A state moves one step at a time under one of 7 hidden systems, and each row is a state written as 20 numbers. Each run below is a few steps of one system.
J_22, run 1:
[[-20  20 -13 -12   1   4  -8  11 -15  12  -6 -16  -1   3 -20  -1 -16   5
   -3 -12]
 [ -1 -21 -14   3 -11  22  -1  -2  -5   9 -10   9  17  11   7   1   8  27
   12   3]
 [  7  11  26  -5 -10  13   0 -10   1  -7  21 -13   7 -15   6  18  -8   4
    4 -12]
 [-13  -2 -13   5  -3  17   1  -1  10   6   1  -3  15  12 -11  -7  16 -25
  -24  -8]
 [ 12 -21  13   6  -3  10   4  18  -6 -12   9   3 -10  19   6  12 -12  -8
   15  22]
 [ -2  17   8  12  15  -3   2  12   3   8  17  15  -3 -18 -20  -5 -10   7
  -27 -10]
 [  6 -13 -13  -1  27   4  -4  -5 -21  -5 -14  16  10  14  13  -7  24  -6
    9   3]
 [  7  12  26 -16  -1 -16  21  -5   1   9  10  -2   0  -6 -19  14 -22  -1
   25  -2]
 [  1  -8 -23  23  -3  -8   2 -19  27  14  -2  14  12  -8   5 -17  20  -2
  -21 -12]
 [ 18   0  17  -9  -1  -9  -1   4  -9 -22  -4 -21 -16   4  27   8   1 -23
   23  25]]
J_229, run 2, 10 rows:
[[ -6   5  -4  15  -5  -8   9  11   0  14   4   4   2  -6 -13   0   4  10
  -13   0]
 [  9  -1   2 -11   5   0   3 -11  18   3  -4  18   0  -8   0  -8 -13   6
    9  -2]
 [  0   7  -3 -13  -4 -10   4  -6  -2 -11  -8 -15   0   1   6   1   9 -15
    6  -2]
 [ -6 -12   1  17  -8 -10  -3   5   0  -4   7   1 -10   2  -2  -1   6  -2
  -16   4]
 [ 11   3   5   1   7  10  -9   6   1  -4   1   7  -6  -8  10   0 -14  15
    5   5]
 [  0   3  -6  -6   4   4   3  -8 -16  -3  -4  -2  14   1   5   6  15   4
    7  -9]
 [-12  -7  -3   2  -2 -11   3   5  -7   7  -1   4  -8   9 -21  -2  -7   1
   -3  -1]
 [  5   7 -10  -4  -6  10   0   5  20   0   1   0   2  -5   1  -4 -15   2
   -2  -2]
 [  5 -13  -1  -1  -5  -1   3 -13   2  -4  -3  -3   6   8  10   3  10  -8
   12   2]
 [ -7   3  16   2  -4  -3  -4  11 -10  -5   8 -11 -13   2  -7   6  -5  -6
   -6   6]]
J_682, run 3 (10 x 20):
[[  7   3   5  -8  -4  -6  17  -3  13  -2  -9  13   5 -15   3  -5  12  11
    1   9]
 [  2   1  11  -3   7 -15  -9 -13 -13 -13   7  -4 -10  -4   5   8  -6  -2
    8 -13]
 [ -4  15  -4  -4  -6   3  -7  12  14   4  -5 -14 -11  -4  -2  -9 -11 -10
   -9   9]
 [  7 -17  -1   6  -6  -5   7   7  -4 -13  -3   9  -5   1  13   3   8  11
    3  16]
 [ -7  13   6   3   5   6 -11   4 -18   3   9  -5   0  -7  -4   7  -7  16
   -6 -13]
 [-10  -4 -22  -9  -8  -5  -2   0   8  -2 -19   0  -4   4  -3 -16   8  -2
   -6   2]
 [  6 -14   5   1  -5   6   5   3 -10  -5  10   1   3  11  -1  17 -18   9
   21  -1]
 [ -3  15  -9   4  -6  12  -2  -3  17   5   5  -3  10 -15   0  -4   3   2
  -19 -13]
 [ -4 -26   1   2  -3  -4  -7 -11  -6  -8  -7   0  -5  18   8  -1  14 -13
    6   7]
 [  4  15   9   3  10  19   5  18  -6  11  16   1   7   1 -13   9 -16  -1
   -1   0]]
J_222, run 4, 10 rows:
[[ 14  -4  14   3   8  18   5   8  11  17   9  12   3   7  -6   2 -22   1
   15  12]
 [ 10   4  -3   6  -3   8   7 -20  23   7   8   0  21  -7  10   0  12 -12
    0 -13]
 [ -4  -3  18   2  -8 -16   5   0   9  -5   3 -11 -15   3  -4  -3  12 -31
  -12  13]
 [  9  21   1  -4  12  -8  11  19   8   0  -7  13  -8 -18  -3 -10  -4   8
   -6  11]
 [  9  -2 -10  13  15 -16   2 -11 -21   5  -5   5   7  -2  14   1  23   7
   10  -4]
 [ -7  -5  16 -23 -13 -13   7 -11  -6  -1 -11  -7  -7   5  -9   5  -4   6
   22   5]
 [  0 -14 -28   0 -10   1   8   6  23  -1  -7  17   2   3  -4  -8 -14  13
    2   0]
 [ 15  -7  -3   7   3   2 -13  -5  -2 -22  10 -10  -6   5  27   9  -4 -16
    8  -3]
 [-16  17   5 -19 -16   4  -3  -1   2 -12  -9 -13  -3 -16  -3  -2   8   6
  -18  -6]
 [-10 -11 -16  17  14  -4  -6  20 -20  -2   0  14  -9  10  -9  -5   4   4
  -16   4]]
J_22, run 5, 10 rows:
[[ -2  20 -19 -16  -8  12   2  10   8   0 -15 -26   5   4   7  -5   1 -15
    1   4]
 [-14 -19  -2   1 -28  -2   9  10  -4 -10  -1  -2  -5   9 -10   9   2  14
   -3  10]
 [ -3  -2  13  13   3  15 -31  -4  -3   4  11  -4 -10  -5   6   1 -14  12
   -9  -7]
 [  0  16 -15 -15  13  26   0  13  -8  -3  -8  -2  13   4   1  -1   3  -3
   -1  -1]
 [ -5 -14   8  -1 -12   0  19   1 -14  -4   8   7  12  11 -14  18   4  10
    8  -3]
 [  7  -5  15  18   5  11 -12 -16  13  16  19   4   5  -4   1  -2  -4  -4
   -7  -9]
 [ 13  10  -7  -5  11  13   9  13   9 -10  -3   1   7   3  10  -4   7 -25
   -4  10]
 [ -6  -8   9   4  -3 -20  18  13 -10  -9   7   8  -7   4 -18   7   1  -5
   -4   5]
 [  3  -7   5  17  18  -6 -18 -10   2  17   1  13  -9  -2   1 -13  -5   5
   -3  -3]
 [ 15  19  -6 -15  15   0   9   4   0  -5 -11   1   4  -9  11  -4   1  -2
   14   5]]
J_64, run 6, 10 rows:
[[  9   3   2   4  10 -11  12   4   1  -7   1   7  -1  -3   5  -3  13 -14
   -4   8]
 [  6  13   4  -1   8  -4 -12   4   2   5  -4 -10 -12  -7   7  -6 -13  -3
    5   7]
 [ -2   6 -12   9  -1 -19  13   8  -1   5   1   3   0  -5 -10  -3   2   2
   -6  -2]
 [  7  -3   0  -6  -1  -5  -3   0   7 -13 -10   6 -11  -9  12  -6   0   9
    3  10]
 [-11   6  -8  -2  -5   0  -6   6   6   7   2  -3  -5  -2 -14  -5 -16   3
  -10  -9]
 [ -1 -13 -17   4 -10 -10   8  -1  -5 -15  -6   4   3   4   8   1  12   6
    0   0]
 [ -4   0  12  -7  -9  10 -15  -2   2  -3   2  -7  -9  -4   0   4 -18  13
    2  -1]
 [-13  -9  -9   7   0  -4   7   2 -10   3   3   8   9  10 -17   2  12  -2
  -13 -10]
 [  7  -9   7 -15  -3  11  -8  -9  -6  -8 -10  -4  -1   4  19   2   3   7
   20   9]
 [ -9   7   9   2  -2  13   2   4   3  19  14  -2   8   3 -23   3 -12  -1
   -9 -10]]
J_156, run 7, 10 rows:
[[  4  -5   3   6 -11  13  15   4  -1  -8  15  -1  16   5   0  15   5  -4
   -1  -2]
 [ -5   0  11   7  13  10 -20  -5  -7   9   8   2  -4   2  -6  -3 -10  -2
  -10 -10]
 [ -5  -4 -10  -9   0  12  -4  13   0   1 -20   3  -2   7   2 -12   6   8
   -1  15]
 [  4  -1   4  -1  -2   2  14  -3 -13   5   6  -6  15   6  -1  13   7   1
   16  -2]
 [ -6   7  11  -2   3  -4  -8 -12   8  19   2  -1  -4  -4 -15  -7 -11   0
   -1  -9]
 [  2  -7  -2  -2  -9  -1   2   4  15   1 -13  -2  -7   4   6  -9   6  -9
    1  19]
 [ 13   9   8   7   5   1  12   7  -4  -1  14  -7   6  -3   6  12   0  -6
    6   3]
 [ -7   6  -2  14   9  -8  -8  -1  -2  12   3   5  -5  -6  -9  -8   3   5
  -16  -7]
 [  4  -9 -10  -3   3  -8  -3   4  -6  -6 -14   2  -8   6  11  -5   2   2
   11  11]
 [  7  11  -3  -6  -2  -5  15  -2  -1  -4   5   2  10 -11   0  10  -2   9
   10 -11]]
J_229, run 8:
[[ -1   4   0   9   5  20 -14  -8 -15   7  10 -17  16   8   8  10   8  -7
    2 -13]
 [ -9 -10  11   8   1   6   1  10 -10  26  -4   4   1  14 -20  -2   2   7
    2  14]
 [  9  20   2  -9   5  13  17   9  17   8   8   5  12  -7 -12   2 -15  -6
    3  -2]
 [  5  -7   1   2   1  -9   3 -26  15  13  -2  -3  10   6   4  -7  12 -22
    7  -5]
 [ -3   6  22  -1 -10 -12   1  11   4   1  -2 -16 -21  -3  -3  -2  -1 -11
   -4  23]
 [ 12   6   4  12  10   8   2   2   8 -10  11  14   6 -19  13  -2  14   3
  -20  -2]
 [  7  -3   7  -1  24 -17 -10 -14 -21   8  -9   6  -8   2   7  -5   3   6
   21   0]
 [-15  24  -7 -10  -8  -9   9  11 -11   0  -6 -13   1 -14 -13   2   7  12
  -14  -5]
 [  1 -21 -19   5   2  -7   7  -8  19  -3  -5  33   2   2  -6 -12   0   6
   -7  -6]
 [  6  10  -3 -20  -5 -12  -4   0   1 -15  -6 -20 -16  -2  10   4 -25  -5
   23   1]]
J_31, run 9:
[[ -2   3 -26  13  16  -3 -19  12  -6  -4  -9   2 -12  -1  10 -15   3  -2
  -16   1]
 [  6   3   7   1   1  11  -2  15 -15  13  -9  -2   0  -2   9   3   0  27
   16  19]
 [  0   1  -1  -7   8   4   7 -21  -4   7   1  17  23  -5  -7   2   6  15
    6 -23]
 [  6 -16   5   3  10  -1 -14 -15   5   5   2   0  -8  17   4  -5 -15 -21
   15  -2]
 [  4   0   1   7 -21  17   9   6  28  13   5 -10  10   1   0   0   0  -9
   -5  12]
 [  3   2   3  19   9  -4   1   1 -14 -14  13  -1   4  -5   8   6  24 -12
  -21  -6]
 [ -2  20  17  -9  18   1  -4  18 -10  10  -7  -4 -14  -2 -12  -7 -10  -5
    0  15]
 [ -2   4 -24  -3  -3 -18  18  -4  -2  11 -18   7  13  -4  -4  -7  17  13
    7  -3]
 [  6 -11  16   5   0 -17   0 -11 -16  -5  14  -5  -7   8   0  17 -15   1
   24  -5]
 [ -8   2   7 -15 -20   6   3 -11  35   7  -1   1   0  -7 -15  -9 -11  -6
   -9  -4]]
J_31, run 10, 10 rows:
[[  6  -3  10   1  -4  22  -2   2   1  13  -3   2   9  -1   9   2   2  21
   11  11]
 [  2  -3  -1   0  13  13   0 -15  -3   1   7  11  19   2  -1   1   8  -4
   -2 -18]
 [  6  -3   4   9  12   5 -11   0   6  14   4  -4  -6  11   2  -5 -10 -20
    6   4]
 [  4   4   0  10  -9   7  11   4  13  16   1  -3  12  -4   2  -1  15  -3
   -5  11]
 [  4   4  10   8  13 -10   6  -2 -17  -5  10   0   3  -1   0   9  13 -11
   -3  -3]
 [ -3  12   8  -9   5  -8   5   4   4  15  -7  -4  -7  -1 -15  -7  -9  -9
    4   6]
 [ -1  -4 -13   4 -10 -20  16  -6   1   1  -6  -1   3   1   2   0  14   0
    4  -1]
 [  1  -1  18  -2  -6  -8   3   2  -5  -9  12  -8  -8  -1  -5  13 -13  -3
    8  -1]
 [-10   5  -6 -10 -11  -3   2  -6  17  -4  -7   2  -4  -8  -9 -10   2  -3
  -15  -5]
 [  2 -10  -9   3  -1  -7  -4   9 -14 -22  -3  -5  -9   8  12   5   4  -3
    2   8]]
J_682, run 11 (10 x 20):
[[  5  -5  14  -2  -4  17  -6  -9  20   6  -4   5   2  -4   9  -8   8   2
   -1  10]
 [  6   4   8  -1  15   4   1   4 -17 -19   6   1   1   3   7   7  11 -12
   -2   1]
 [ -6   7  -6  13   6 -14   1  12  -5  14   3  -3  -6   2 -12  -5  -1  -8
  -10  -1]
 [  2  -8   2  -5   0  -4   4  -4   4  13 -15   9  -1   2  -1  -8   1  14
   13  11]
 [  6  12   5 -15   2  -1   6  -5  -5 -12   3  -2   6 -10   3   9  -4   6
   10 -12]
 [ -4   0  -8   3 -10 -14  -4  -6  14  -5   2  -9  -9  -3   1  -4  -4 -13
  -10  -6]
 [  4 -12  12   5  -4  12  -6   7   3   1   3  -2  -9   7   8   1  -8   1
    7  17]
 [  4  11  -3   3   7  10   2  11  -7  -6   2   3   6 -10   5   2  12   8
  -12   1]
 [-12  -9  -9   5   2 -17  -4  -4 -15   1  -6   0  -6   8  -5  -3   7   1
   -3  -6]
 [ -2   2   0 -10  -1   9   2   6   3  12  -3   2   1   5 -13   0 -20   8
   11   0]]
J_64, run 12, 10 rows:
[[  1  -2   1  -4   1  -9   9 -20   8  -8   4   4   8   0   0  -2  14 -19
   -6 -14]
 [  5   8  10  -9   1   7  -2  12  -7 -14   2 -16  -8   6   8   9  -9 -13
    8  11]
 [ -2   1  -1  25   7  -2  -3   9 -10  21  10  -1   1   1  -4   1   5   4
   -8   2]
 [  7  -1   7  -8   8 -15   4 -18  -3   1 -12   8  -2  -8   7  -6  11   6
   12   2]
 [ -1  15   4 -16   4  10   6  12   9   2  -2   4  -1  -4 -16  -3 -16  -2
   -2   4]
 [  5  -9 -23  15  -1   1   3   7   9   0  -3   4   5   4  11  -7  11  -5
   -8   6]
 [  6   3   6  -4 -10  -9  -9 -14   9  -3   4 -14  -8  -8  10   3 -16   2
   11  -5]
 [-10   4   0   6   0 -10  11  14 -11 -10  12   4  -2   0 -18   7   3  -3
  -19  -6]
 [  2  -9  -1   0   5   2 -15  -2 -14  -6 -15   0  -9   2  19  -6  12  11
    5  14]
 [-10   7   3  -6  -5  -1  -1  -4   2  23   2  -3   2   0 -22   0 -19  10
    6 -11]]
J_156, run 13, 10 rows:
[[  6 -11 -19   2   1  -2   3  -1  14  12 -12  11   3   8   2 -12  -4  -1
   12   5]
 [  9  11   6  -2 -11  -1   1  -9  -1   0   3 -22   5  -9  16   9   5   4
   14  -1]
 [ -8   6  17   1  -2 -14   5   3   3  -1   6   5 -11  -8 -18  -2   0  -2
  -16   1]
 [  9 -14 -13   8  10  -3   0   3   9  -4  -2  12  -4  11   7  -9  -2 -15
    0   6]
 [ 10  15 -10   2   1   7  -3   5  -8  -4   4 -11   7 -11  16   9  -2  10
    6  -6]
 [-15  -5   6   3  -7 -15   1  -5 -12  -2   0   4  -6  -3 -13   0  10  12
  -13  -6]
 [  6 -13  -4 -11  10  -3  -1  -4   4  -8  -5  14  -6  11   0  -5 -13  -9
   14   0]
 [  4  13 -11  -6 -10  13   4  -2  13  -2   2 -10  14  -9  10   4   0   2
    0  -8]
 [-12  -8  16   8 -11  -3  -6   1 -10  -3   8 -11  -9   5  -8   7   5  -3
  -11   1]
 [  7  -5   4  -3  18  11   0  10   6  -2   0  22  -4   4  -4  -7 -13  -2
    1   8]]
J_222, run 14 (10 x 20):
[[ 18  -7  -5   6  14  -8  -3  -4  -1 -22  10   4  -7   2  21   4  -8 -15
    9  -3]
 [ -8  19  -2 -20 -15  -4  -1  -8   2 -10 -12 -20  -2 -17   7  -2   9   4
   -4  -4]
 [-11 -17 -12  12   0  -8  -1  18 -15  -9  -5  13 -11   9  -7  -3   8  10
  -14   9]
 [  9  10   5 -11  17   7  -9   1 -16  -4   4   0  -2  -4   4   9 -25  12
   20  -9]
 [-14  -6 -20   0 -20  11  -4 -14   3  13  -9  -9  18   5   1  -3  15  11
   -3 -12]
 [ -3 -21  18   5  -6   7  -4  12  -2 -12  14   2 -15  20  -9   9 -15 -17
   -2  11]
 [  7  27  -8  -7   7  17  -4   2  19   4   5   1   8 -20   2  -6 -15   6
   -9 -14]
 [ -7 -11  -4  24   4  -3  -8  -2 -17   6   2 -10   3  13   9   0  33 -17
  -13   4]
 [ -4  15  37 -21   2   0  10  10  -8   2   2   0  -9  -7 -21   7 -17   4
    5  10]
 [  3  -3 -33  19   8  -2   4  -6  13  26  -7  21  17  -2  -2 -15   7  12
   -3 -11]]

Name the system that made each run.
run 15 (2 x 20):
[[ 10  -4  -6  -3  10  -1  -1 -10  -1  -7  -3   7   6   1  14  -2   7  -4
   11  -3]
 [ -2  11   7   1  -3  -3   3   3  -5   5  10 -17   0   1  -7   8  -5 -11
    2  -3]]

J_682
run 16, 2 rows:
[[ -2  -3  -6  -3  -3 -10   4  12  -4 -13 -10  -8 -12   7   4  -2  12 -15
   -3  15]
 [  1  -1   6  11   2  -5   3  13 -10   5   9   7  -6  -1  -7   7 -13  16
    2   5]]

J_682
run 17 (2 x 20):
[[ 14   1  -6   2  29  13 -16 -13 -15  -5   3  17   9  -5  17  -1   0  11
    7 -17]
 [  5  20   4 -14   2  -1  25  -3  -7  11   1 -12  22   3 -10  12   7 -14
   18  -7]]

J_22
run 18 (2 x 20):
[[-13  -3   1  -9   4  -8  -4 -16 -10   7  -2 -10   1  17 -14  -1  -1 -20
    7 -13]
 [  2   3  -1  -7 -13  11   1  10  24  11  -3  -1  -3  -2  -5  -4 -25   8
    8  10]]

J_156
run 19:
[[  0   3   8  12   4 -23  12  13 -13  -4   5   1 -10  -4  -4   2  12  -5
   -9  10]
 [ -2   4   6   1  11 -12  -9   1  -6  14  -8   7 -14  -7  -7  -8  -9  16
    3   3]]

J_682
run 20, 2 rows:
[[ 14  -2   1  -6   5  10  -2  -2   4   2  -9   2   2   0  16  -3  -1   2
   19  13]
 [ -3  13   3  -7 -11 -12  16  -1   7  -8   7  -2   2 -12  -9   6   0  -1
   -8  -9]]

J_22
run 21:
[[  8   7 -11   3  10  11  -3  21 -14  -1  -4  -2  -1   0  10   1  -6  12
    7   8]
 [-11   2 -15   2 -12 -13   9   0 -10  -2  -4  -5   5  -5  -5   3  13  16
   -6  -9]]

J_682
run 22:
[[ -1  -3   5  -1  15   6 -14   2  -4   3   5  -6 -10  17  -7  -2 -18 -24
    3  -1]
 [ 11   9 -11  10  -1   5  17  16  12  12  -4   2   9  -3   5  -5   7  -1
    0  15]]

J_682
run 23 (2 x 20):
[[  6 -15   4  -3 -14  24  -4  -1  23  -4  -5   5   2   3  12  -4   0   2
    1  16]
 [  0  11   1   0  -3  -2   1  13  -4 -28  17  -8  -7  -8   0  12 -11  -7
  -15 -11]]

J_22
run 24 (2 x 20):
[[ -4   5 -28  14   1 -22  -3 -19   3  11  -3  -7   7  -6   4  -8  11  -2
   -6 -24]
 [ -8 -14  22 -16 -16   7  -1  -9   5  13  -4 -13  -3  17 -12   4 -10  -7
   20  10]]

J_682
run 25 (2 x 20):
[[ -1  -7 -10  -1   2   3  -5  -9  -2  -8   0  -3   7   8   4   2   5 -13
    0 -11]
 [  3   1   5   4  -7   2   5  11   2   9   6 -11  -2   7  -5   6 -11  -8
    7  10]]

J_22
run 26, 2 rows:
[[-20  14   8 -10  -8 -13 -12   4 -26  -9   1 -21 -17  -4 -12   9 -11  11
   -2  -8]
 [-15 -10 -20  -1  -2  23 -20  -6   0  25 -18   3   9  11  -4 -14  -1  21
    0  -5]]

J_22
run 27, 2 rows:
[[ 15   1 -14  -2  19 -10   7   3  -2 -21   3  13  -2  -1   9   0  -4 -12
    4  -5]
 [ -8   2  -6  10  -8 -17 -15 -12 -12   5   2 -19  -8  -3   6   5  -1   8
    3 -12]]

J_229
run 28 (2 x 20):
[[  5   1  -1 -15   0   5   4   4  -4 -14   1   1   1   3   1   8 -15   2
   15  -1]
 [ -5   2  -2  13  -3  16  -3   9  -1   6   7  -2   9  -2  -1   2   8   4
  -16  -1]]

J_64
run 29:
[[-11  -1  16  -3 -14 -10   1  -5  -8   9  -3   5  -5 -11 -13   2   0  33
    1   0]
 [  1 -21 -14  -1  14   7  -8  -7   5   7  -8  24   2  16  -3 -12 -10   1
   10  -3]]

J_222
run 30, 2 rows:
[[ 15   7  23  -5   1 -24  16  -1   7 -10  -2  -1 -12 -15  11   0  10  -9
    7  19]
 [  1  14   0   4  20  -4  -9  21   3   8   0   7 -18  -2 -14 -12 -22  -6
  -12   6]]

J_64
run 31, 2 rows:
[[ -4  11 -28  13   2 -17   5  16 -17   6   7 -21   0  11  -4   8 -11 -13
    7  -9]
 [ 10  -2  12  14  -8 -13   5   2  -9  -7   3   2  -4 -18  18   9  14  27
    4  13]]

J_64
run 32 (2 x 20):
[[  1   3  11   2   4   6  -5 -11  -6  13   3   0   8  -6  -1   3   1  13
    7  -8]
 [ -9   2   5 -11  -2  -6  -2  -5   3   6 -13  -3  -8   2  -8 -10   6  -6
   -3   6]]

J_156
run 33:
[[  8  11  10   9  15  15  -6   1  11  27  10   4   6  -1  -7  -5 -13  -7
    0  -1]
 [  6  -2  -1  13   8  -4   3 -11   5  17  -7   1   9   2  11 -10  28 -13
   -1   6]]

J_31
run 34 (2 x 20):
[[  0 -10   5  -5  -9  10  12  12  -4   3   3   3   5  11 -10   9  -9   5
   11   9]
 [  3  -3   7  15   2   6  -4  -6   6   1  16  10   5  -9  -1   1  -1   8
  -13 -10]]

J_22
run 35 (2 x 20):
[[  9   2  -2   6  10   2 -13 -11  19  22  -9  10  -2 -10  10 -18  -2  10
    4   3]
 [ -1  10 -12 -12  -8 -16  18  -6  21  -5   0   1   3  -6 -12  -3  -7 -13
   -1 -13]]

J_64
run 36:
[[ -6  21   1 -11  -5 -15   2   4   6   5  -8  -2 -11 -20 -12  -7 -11  17
   -3  -1]
 [ -6 -11 -21   2  -6 -10  11  13  10  -9 -12  17  -6   2  -7 -12   4   5
  -14  10]]

J_64
run 37 (2 x 20):
[[ -8   1 -19 -10  -6   9  -2 -14  26   6 -14  18  10  -8  -6 -19   4  13
  -16 -14]
 [ 10 -10 -10 -17  -6 -18  13   4   5 -17 -14  -3 -11  12   7   0 -10 -14
   26  15]]

J_229
run 38, 2 rows:
[[  5  -5  -1   8  -9   1   8   8   7 -11   8   8   1  -6   6   5   2  11
   -9   2]
 [ -6  -6   1   8   5   4 -18  -6 -11   0   2  -2  -3   1   4  -2   3   7
   -6  -8]]

J_682
run 39:
[[ -3  22  -5 -16   7  -5  12  14  -6 -15 -13   7  -2 -16  -5  -5  11   6
  -14   4]
 [ -1  -6 -15  16  12 -24  -1   2 -29   4  -3   3  -4   5   0   4   7  13
    7  -5]]

J_222
run 40 (2 x 20):
[[ -9  27  -9  -5 -10  13  -5   6   0  14   5 -17   9 -13  -8   4 -21  20
   -2 -17]
 [-15 -32  16   8 -19  -8  -2  -8   0   2  -6   6 -11  11  -6  -4  18   3
  -10  14]]

J_156
